which system made each run
trace 1, naz (9 x 22)
[[  8   1  33 -23 -16 -25 -35   4 -38 -16  50   0  43 -23  77   0  14 -50
   26 -33 -25 -63]
 [-18  11   2  -3 -68 -28 -20  10  16  -3 -36  -1  -9  33 -66  22  20  37
   48 -31  62  74]
 [  3 -41  67  42 -25  40  23  32  -6  40 -11  15 -18 -20  38 -56  12  10
  -29  25 -77 -23]
 [ -9  11 -34 -60 -50  -9 -18 -50 -25 -30  36 -30  51  -3 -32  17  15 -26
   62 -48 -23 -24]
 [  3  -4  -4  41 -15  40  13  37  62  29 -36 -31 -29  14 -27  16  14  48
  -31  -6 -10  85]
 [ 23 -29  -1 -11  23  36  -8   1 -46  22  67  -8  14 -42  74 -14 -18 -55
   10   0 -69 -21]
 [ -3  15 -52 -45 -39 -41 -31 -31  14  12  -9 -18  15  35 -61  33 -39 -17
   20 -22  36  66]
 [ 14 -26  60  25  27   6  10  27  36  60   0  -1 -67 -20  13 -26 -29  21
  -63  38 -44  13]
 [  6 -34 -24 -61  10 -44 -17 -22 -60 -24  61 -35  20 -22 -17   5 -11 -44
   20 -30  -2 -63]]
trace 2, ridot (9 x 22)
[[ -7  29  -1 -62  23 -67   9 -63   4   4  -4  36 -12   3 -34 -20 -49 -17
  -18  47  28 -53]
 [-21  12 -16 -26  12  30  49 -37 -32 -19  -1  44 -42 -44 -54 -33  43  36
   72  21  18 -14]
 [-12  11 -38  59  17  42  30  19  20 -29 -58  57  42  27  38 -34  25   8
   12  50  53  -1]
 [ -9  78  41  13  49  13 -35 -27  41  16  21  40 -25  32  23  22 -34   6
   12  22  41  44]
 [  8  12 -22 -33 -48  23   0 -16 -31  52  -2  41  -7 -23   9   6 -16 -29
   55  -8 -16 103]
 [ 17  35 -48 -30   2 -11  42 -41 -41   7 -19  41  62  -7  55   2 -16 -58
  -45  15 -20 -25]
 [-19  64  29  -9  25  23  19 -54 -70 -23  29  22 -13  15 -29  25  26  11
  -12 -44  10 -42]
 [-32 -24  26  58 -60  46  17  11 -64  10 -49  49  13  51 -31 -43  17  14
    9  -9  15  11]
 [-25   7  36  15   1  -6 -34 -39  35  24  -9  32  27  72  -5 -46 -71 -24
  -20  56  -1 -27]]
trace 3, fulin (9 x 22)
[[ -5 -16 -18  84  67  47 -17  45 -15 -14  20  -3   5  50  40  15  -8 -10
  -11  -4  61  29]
 [-30   3   0   3 -33  43 -37 -30 -15  -3  20  23  -3  37 -54 -21  -7   7
  103  -2  28  45]
 [  0   4 -26   1  -9  36  65 -12 -59  30 -45  85  -4 -30  27 -49   6 -15
   12  48  -7  17]
 [ -6  53  -5  18  62  74  35 -32 -23 -44  33   3  10 -16  26  15  45  16
  -12 -15 -26 -50]
 [-17   8  31  34 -29  43  27  12   8   1 -30 -18 -47  15 -73   8  48  75
  -16 -32 -15  32]
 [ 13 -57 -20  48  13  55   9  31 -49  51  15 -10 -10  25  13  -3 -38 -31
  -42 -10 -30  61]
 [-22  22 -20 -39   3  39 -21 -81 -40   2  53  -8  19  33 -51  10 -42 -31
   26 -21 -33   1]
 [ -5  -8  25 -37 -24 -28  61 -38 -51  25 -34  36 -38 -25 -59 -41  -1  18
  -37  20 -28 -44]
 [ 16 -38 -36  14  61   2  45  19 -47 -31  23 -47   1 -20   8  21  22  -1
  -73 -26 -12 -59]]
trace 4, Firin (9 x 22)
[[  6  46  36  -6  80 -17 -29  -9  85 -28  32  -4 -27 -11  34   8  -6  21
    3  43  31 -38]
 [ 27 -32 -18  -9 -20   2  17  62  -7 -12   6 -31 -22 -83  35  18  69  16
   49 -32  -8  36]
 [  6  43  16  32 -25  12  -6  19  34  -3 -30  10  80  36  88  13  13 -22
  -42 -10 -23  -5]
 [ -7  52  86 -33  -5 -31 -49 -15  13   3  42  26 -50 -24   8   6   9  17
   66  -7  25   2]
 [  8 -16   5  -7 -89   4  53  21 -38  11 -57  22  16 -39   4 -21  60  15
    8 -27 -40  11]
 [-22  44  62  16   8  18  -3 -48  -9  -9  10  20  37  50  16 -11 -12 -10
  -46   1 -40 -82]
 [-18   5  46 -16 -13  29 -14 -20 -22   2  49 -21 -72 -14 -79   8  21  45
   54 -38 -14  21]
 [ -2 -41 -22  36 -45  68  38   0 -26  37 -35   3  31  23  -5 -32 -11 -14
  -42   5 -75  30]
 [-12  36  15 -38  42  -3 -40 -80  -3  17  62  -4   0  36 -20   9 -76 -34
   -7  12 -16 -18]]
trace 5, fulin (9 x 22)
[[ 19 -50  24 -22 -31 -47  40  38 -22  44 -36  32 -64 -63  -7 -40  11  14
    3  30   1  18]
 [ 18  28 -55   9  73   9   3   5 -19 -32  40 -22  40   4  57  53   0 -38
  -42 -24  28 -14]
 [-40  22  66  10 -36 -14 -37 -22  44 -17  -6  -4 -20  56 -82 -14   4  50
   29  -6  30 -14]
 [ 23 -83 -24  14 -23 -11  29  65 -48  33 -27  20 -12 -46  41 -41   3 -26
   14  22   5  32]
 [-10  61 -59 -11  47  33 -10 -49  13 -44  27  -6  69  32  24  34  -4 -29
    5  -8  12 -18]
 [-23   5  83   5 -38  -3   6 -14  39  11 -34  23 -52  -1 -57 -53  24  66
   23  37  -6 -20]
 [ 41 -47 -50  16  28  15  40  63 -39  15   3 -15 -10 -62  69  14  27 -19
  -18  -9  -7  41]
 [-25  77   0   6  26  31 -33 -55  40 -17  19 -13  32  73 -22  43 -25   4
   -7 -20  14  16]
 [ -8 -47  81   0 -53 -10  -5  14 -26  43  -9  31 -60 -20 -31 -56  -6  16
   30  20 -21   5]]
trace 6, Buso (9 x 22)
[[  34   -9  -23   -2   16   29   20    4  -25   22   35  -46   18  -18
    48   38  -12  -34  -74  -39  -77    8]
 [   8   16    3  -11   16  -39  -55    5   37   -8   39  -77   15   38
   -13   66  -27  -10  -44  -52    8   13]
 [  -4  -84   32    4  -43  -42  -50   31  -24   29   18  -41  -13   41
   -41  -19  -49  -22   -4  -15   -2    5]
 [  -3  -65   -5  -14    8  -24  -11  -11  -10  -25   30  -34   39    1
    -7  -42  -15  -33   -7   20  -33 -104]
 [   6  -27    2    5   20  -13   21   10   88  -16  -22  -49  -19  -13
   -35  -27   12   45  -50   41  -31  -52]
 [  22  -77  -38   56   40   36   27   75    8    1    1  -47  -23  -24
    21   -7   17   15  -30    5   -8   25]
 [  19  -25  -66    4   35  -14  -42   40   55  -33   20  -44   44   -5
    59   18   -5  -32   32   13   42   22]
 [  24  -34   37  -31  -29  -74  -42   41   60   36   -2   -6  -29  -35
    35  -19  -24  -11   28   32   12   33]
 [  35  -40    7  -39  -39  -46   25   37  -38    5    2  -10    4  -83
    59  -12   38  -24    3  -16  -40  -37]]
trace 7, ridot (9 x 22)
[[  8 -22   1  16   5  33 -39  22 -45  27  60 -52  -7  22   8  50 -25 -26
  -10 -71 -16  65]
 [ 15 -53 -25  -9 -38 -42  10  20 -51  41  -9 -36  18  22 -14  15 -41 -41
  -75 -32 -23  16]
 [ -2 -45  21 -31  21 -60   5 -15 -50  -5  37 -29 -25  -5 -45 -14 -21 -13
  -41 -12  -5 -90]
 [-25 -61 -13   8 -14 -15  19  12 -16 -43 -11 -23 -22   6 -98 -35  33  39
   29   2  33 -54]
 [ -9 -43   8  49  33  -9   3  39  70 -12 -39   6 -20  14 -12 -56  -1  36
  -11  74  43 -32]
 [  4   0  -4  -5  47  -1 -51  11  87  -2  36 -17 -38 -16  -6  -6 -20  14
   67  44  39  38]
 [ 33   6 -76 -29   4  -7  19  28  50  15 -20 -12 -13 -56  23  25  11   3
   23  17  14  92]
 [ 43  26 -31 -19  51 -28  22  25 -19  -6  15   5   6 -59  97  42  17 -34
  -24  -9  16   5]
 [  6  43  16 -14 -19 -42  -6  19 -59 -23   9  -1   4  -5  15  62  49  -4
    7 -80  49   9]]
trace 8, Firin (9 x 22)
[[ -24   30   13   12  -13   45   37  -33  -47  -49   -1   -1   35   15
   -23    3   60   20  -13  -40  -30  -81]
 [ -31   22   55   54   31   92   -3  -15   10    5   32   -7  -40   34
   -39   -2   12   48   -3  -11  -27   12]
 [  -1  -23  -20    5   -1   91   -3  -21  -40   45   44   11   -7  -12
     4  -20  -23  -28   42    5  -61   58]
 [   7   60  -39  -54   -3   16   14  -71   10   42    0   12   23    2
    -4   21  -45  -31  -33   11  -48   46]
 [  22   12   27  -42   36  -53   26  -16  -33   50   15    3  -78  -31
   -19   19  -39   -2  -67    4   -2   17]
 [  11  -40  -29    9   -9  -37   26   27 -103    9   -4  -10    1   20
   -15   28   -2  -28  -56  -54   36    4]
 [ -31    2   -2   50   12  -10  -18    2  -19  -10  -26   20   11   95
   -42    1  -31    1  -20    1   92   10]
 [ -18  -38  -35   11   33   10   12   -1  -15   -5  -13   45  -36    3
   -47  -53  -16   11   70   63   74   10]
 [   4   -9 -103   -8   34   27   59  -17   16  -42  -33    5   42  -19
    -4  -27   23   -4    2   47    3  -34]]
trace 9, naz (9 x 22)
[[ 24 -62 -63  -8   2 -27   3  36  52 -41  -4 -61  49 -29  24 -20  20 -12
    3  22 -15 -53]
 [ 15   5 -17  10   1 -31 -53  49  94 -27  -3 -47  34   0  54  25   9  -4
   27  -1  34  28]
 [ 24 -36  17  -1 -19 -40 -29  66  20  25  -7  18 -17 -47  68 -21   1 -16
   54  26  33  42]
 [  5 -27  26 -36 -95 -88 -28  15   2  18 -34  12  37  -4  16 -27 -10 -31
   21   4   2 -13]
 [ -3   3  85 -21 -78 -49 -31  22  55   3 -11 -30 -21 -13 -22  -8  33  45
   14 -21 -25 -17]
 [  6 -64  24  13 -53   7  -2  55 -25 -16  17 -50  -9 -36  -5  -5  59  19
   33 -55 -34 -18]
 [-10 -44  -3  34 -70  41 -49  29   4  -7  11 -48  63  51  -1  -1   7 -13
   38 -45 -25  30]
 [  0 -15   8  -5 -36  58 -38  -3  48  36  24  -8  -8 -12   3 -24 -15   2
   73  18 -56  70]
 [ 29 -52 -54 -57 -45  -4  15  -9   9  37  -2 -23  10 -54  -4 -20 -22 -29
   15  15 -72  40]]
trace 10, punep (9 x 22)
[[ -13   -1   -8   -2  -12  -28   55    2  -56  -18  -41    7  -37    5
   -84    7   36   43  -28  -32   51  -12]
 [  -6  -31   20   65    9   27   41   30   21   33  -62   32  -29   30
    -9  -52  -12   33  -60   55    4   17]
 [  -6   33   16   37   74   29   37   -4  -81   -9   20   38  -45   11
     2   22    8    8  -35  -15   52  -13]
 [   1   32  -33  -10  -15  -14   46  -10   12   23  -68   45  -31    6
   -50    3   -2   31  -16   26   49   73]
 [  17    5   10   11   57   22   65   -6  -15   29  -17   50  -39  -45
    41  -37   -5    6  -60   59  -25  -24]
 [   3   44   14  -15   -6  -36   58    3  -50  -23  -34   18  -27  -22
   -26   36   59   38  -45  -46   36  -16]
 [  -1    5   49   29  -46   -4   33   25   18   56  -80   47  -26    9
     3  -32   -6   25  -53   32  -12   39]
 [  -6   21   45   17   32   31   36  -21 -106   21   23   54  -36   -1
    15   -6    1   -6  -31  -14   -3  -27]
 [ -20   27  -19  -11  -49   10   54  -31  -29   12  -58   36  -20   12
   -83    1   18   41   -4  -12   17   43]]
trace 11, Buso (9 x 22)
[[-22  -4  65  19   9  -4 -80   2 -27   9  61   5 -18  58  -7  -1 -42 -21
   41 -16  43   8]
 [-20 -33 -13 -59 -42 -20  -7 -54 -17  -1  11   7   3  -9 -72 -51 -16  -8
   60  23 -24 -37]
 [ -2  11  11  11  17  32  61 -32  16  20 -27  21  10  -2   6 -42 -10  12
  -80  48 -74 -56]
 [ 11  20 -22  25  90  36  31  11   7 -26  26 -40 -46 -13 -19  50  27  40
  -50 -24  14   7]
 [  3 -31 -74  24  -9   5 -22  29   8  10 -16 -20  23  49 -18  21 -30 -21
   10 -12  55  92]
 [  0 -25  28 -11  23 -44 -53  -1 -15  24  36  37  -3  15  41 -32 -64 -55
   34  44  38 -23]
 [  8  -6  -2 -81 -10 -75  34 -32   3  -2  -6   7 -32 -69 -41 -27  11  13
   17  30  -8 -56]
 [ 12  -3 -11  29 -16   0  78  25  -7   5 -76  11  20  -9  18  -9  36  25
  -98   2 -27 -19]
 [ -3  24   5  59  59  22  -6  49  -4 -48  14 -23  -3  28  24  47  44  24
  -14 -41  67  -5]]
trace 12, punep (9 x 22)
[[  9  29  16  44  91  45  -1  14  36 -30  45 -29  -9  -9  53  28  18  16
  -39   1 -11 -32]
 [ 17  45   3 -23 -11 -57 -31  22  30   8   0 -26 -23   5  -1  72   0   8
    0 -46  57  78]
 [ 20 -11  15 -39   1 -47 -16 -19  27  58   2  27  -1 -14  44 -31 -73 -45
  -28  61 -25   9]
 [ -1  -7  14 -58   0 -57  13 -29 -62 -29  33   3 -14 -42 -26  -9  18  -8
   26 -15   9 -90]
 [ -6 -70  -3  20 -83 -26  11  47  19  -6 -62 -23  22  10 -42 -42  34  29
    8   1   2 -10]
 [-18 -26  37  89  30  66 -16  31 -32 -10  21   9  23  49  49 -27  -1 -15
  -17   1  -7 -38]
 [-26  43 -25  13   3  27 -27 -13 -19 -22  11  16  -2  43 -34  35  11   9
   65 -37  74  65]
 [ 14  -3 -69 -17  25  40  20 -17  59  33 -14  20   2 -24  21 -25 -37 -14
   17  74 -20  64]
 [ 22  42 -29 -39  63  -7  36 -22   2 -45  32 -21   8 -65  37  33  36  -3
  -24  -9 -21 -56]]

runs to name
trace 13 (2 x 22)
[[ -4  51 -21  -2  20  15  17 -54  45 -14 -23   1  65  42  17   4 -20 -16
  -71  22 -36 -43]
 [  1 -40  63 -14 -15  -6 -14  12  46   3  29 -46 -49 -36 -39 -29  17  44
   14  12 -60 -41]]

fulin
trace 14 (2 x 22)
[[ 17 -18 -42  18  76  80  33  -7  -7  25  39 -16 -23 -26  14   5 -22  -7
  -38  20 -51  29]
 [ 24  25 -57 -19  43  20  -9 -16 -12  25  45 -20  10   0  33  62 -41 -44
  -19 -24  -3  73]]

Firin
trace 15 (2 x 22)
[[ 19  12 -26 -71  -3 -18  53 -35 -63   9   2  43 -14 -83  15 -12  15 -19
   14  12 -23 -19]
 [  0  41  -7  -2 -34 -34  33  -5   2  -2 -51 -25  29  43 -24  54   7  16
  -91 -51   8  12]]

naz
trace 16 (2 x 22)
[[-15 -24 -43  17  -8  -2  22 -10  14  23 -45  -8 -26  50 -97  -3 -34  24
  -32  16  35  53]
 [  6 -13  34  12  64  34   8 -20  22   8  43 -10 -11 -11  35 -33 -28  -6
  -50  45 -65 -71]]

naz
trace 17 (2 x 22)
[[ -5 -50 -46  -9 -45  21 -28  18 -41   3  21  -1  13 -11  -9  -7   4 -30
   99 -20  21  60]
 [ -3  41 -29 -12 -23  -9  23 -37  75  13 -70  31  52  29   6 -24 -25  -3
  -36  58 -11   6]]

Firin
trace 18 (2 x 22)
[[ -8  22 -59  -8 -23  25   5 -37 -22  18 -33  62  57  26  27 -21 -31 -49
   38  33  19  43]
 [  5  73  17 -48 -14 -17  33 -48  56  37 -46  45 -13 -24   3 -10  -9  18
  -26  43 -33  24]]

naz
trace 19 (2 x 22)
[[-11  24  12 -49 -31   3 -22 -68 -42  29  27  45  37   9  11 -24 -48 -55
   31  15 -40 -14]
 [ -2  33  -3 -46 -28 -24  35 -36  35  23 -32 -11 -46 -12 -90  15   3  48
  -23   1 -11  36]]

naz
trace 20 (2 x 22)
[[ 21 -58 -20 -20 -17 -95   5  29   0  -5 -29 -15  30 -10  23 -27 -14 -34
  -37  30  16 -61]
 [ -4  23  65   3  -6 -66 -56  22  78 -30  11 -37   3  22   2  24  14  29
    5 -13  41 -38]]

naz
trace 21 (2 x 22)
[[ -8  -5  -3  31 -33   0  16   2 -27  19 -32 -34  24  72 -38  33 -17  -1
  -91 -53 -11  19]
 [-30  21  71  26  41  26 -25 -37  21  32  23  24 -57  49 -46 -25 -48  25
  -13  39   7   1]]

punep
trace 22 (2 x 22)
[[-20 -52  -8 -18 -54 -39 -15 -19  12  28 -34  10  -2  42 -82 -47 -50  -2
   22  39  21  10]
 [ 21 -48 -60 -33  47 -20  25  -5 -25   0  16  19  11 -51  37 -42 -25 -52
    5  59  -6 -48]]

fulin
trace 23 (2 x 22)
[[-20  -9 -90  -8   8   7  -5 -41  26 -16 -19  -6  38  51 -62 -11 -38 -11
   26  34  41  25]
 [ -6 -36   3  -7  41   6  21 -26  13  18  -3  48 -38 -23 -17 -80 -33   3
   27  97   2 -36]]

fulin
trace 24 (2 x 22)
[[  8  35   7 -70 -23   0   3 -30  -3 -24  45 -30  -7 -67  -6  25  51  14
   51 -41 -47 -13]
 [ 11  17  51  36 -39  29  26  26  20  34 -32 -15   1  10  25  13  21  29
  -85 -25 -72  18]]

Firin
trace 25 (2 x 22)
[[ 19 -25  75 -50 -12 -68 -27   5  26  30  37 -27 -58 -50  -6 -20 -17   6
   -1  14 -43 -36]
 [ 22 -46 -32 -19 -41  -7  48  19 -28  -5 -20 -48  28 -44  -4   2  37  -2
  -51 -33 -69 -35]]

Buso
trace 26 (2 x 22)
[[ 12  -9   8 -63 -72 -76   6 -22 -18  32 -15 -22  29   4 -16   9 -29 -34
  -46 -22 -46 -20]
 [-22 -33  84  -2 -34 -14 -22 -20  -6   2  22  -6 -16  18 -43 -52  -6  16
    5   9 -44 -83]]

punep
trace 27 (2 x 22)
[[  9 -68  13   6 -85   5 -49  43  -2  17  17 -37  31  -4  19 -16   4 -23
   55 -33 -41  32]
 [ 14  31 -51 -45 -48  -7   5 -40  23  22 -30  20  81   5  42   0 -23 -46
   -4  18 -41  23]]

fulin
trace 28 (2 x 22)
[[ 22 -43  50 -23 -74 -18  -7  35 -40  31  19 -21  -1 -49  35  -9  27 -18
   10 -40 -69  -1]
 [-14  36  52  -8 -79 -22 -32 -29   1   6 -11 -14  60  64  -6  19  -9 -10
  -31 -50 -39 -17]]

Firin
trace 29 (2 x 22)
[[ 16 -48 -38 -26 -22 -46  37  29  54 -29 -37 -63   0 -37 -38 -10  37  34
  -26   4 -18 -35]
 [  4 -28  62  63  10 -18 -25  60  21  -7   2 -33  14  34  49  -2   7   4
  -67 -14  -1 -57]]

punep
trace 30 (2 x 22)
[[  5   4 -18 -30  -5  25  47 -25  15  16  -4 -31 -54 -36 -84  13  19  51
  -13  -7 -44  40]
 [ 22 -41 -35  23  38  40  28  15 -29   6  34 -54  19  -4  27  17  -7 -23
  -80 -29 -64 -18]]

naz
trace 31 (2 x 22)
[[ 26 -31 -19  -7  -2 -11  -6  23  78   3 -16 -10  42 -29  70 -44 -11 -24
   -5  65 -41 -28]
 [ 41   0  24 -20  31 -32   8  47  53   5  17 -41 -53 -84  45  20  38  27
  -18  -2 -22   2]]

Buso
trace 32 (2 x 22)
[[ 11 -16  29 -22 -51 -41 -17  -1 -34  59 -17  62   5  -2  39 -43 -44 -52
   29  36   4  23]
 [-16  -7 -14 -36 -24   6  29 -46 -79 -23  10  43  29 -18 -14 -42  18 -22
   50   2 -13 -65]]

punep
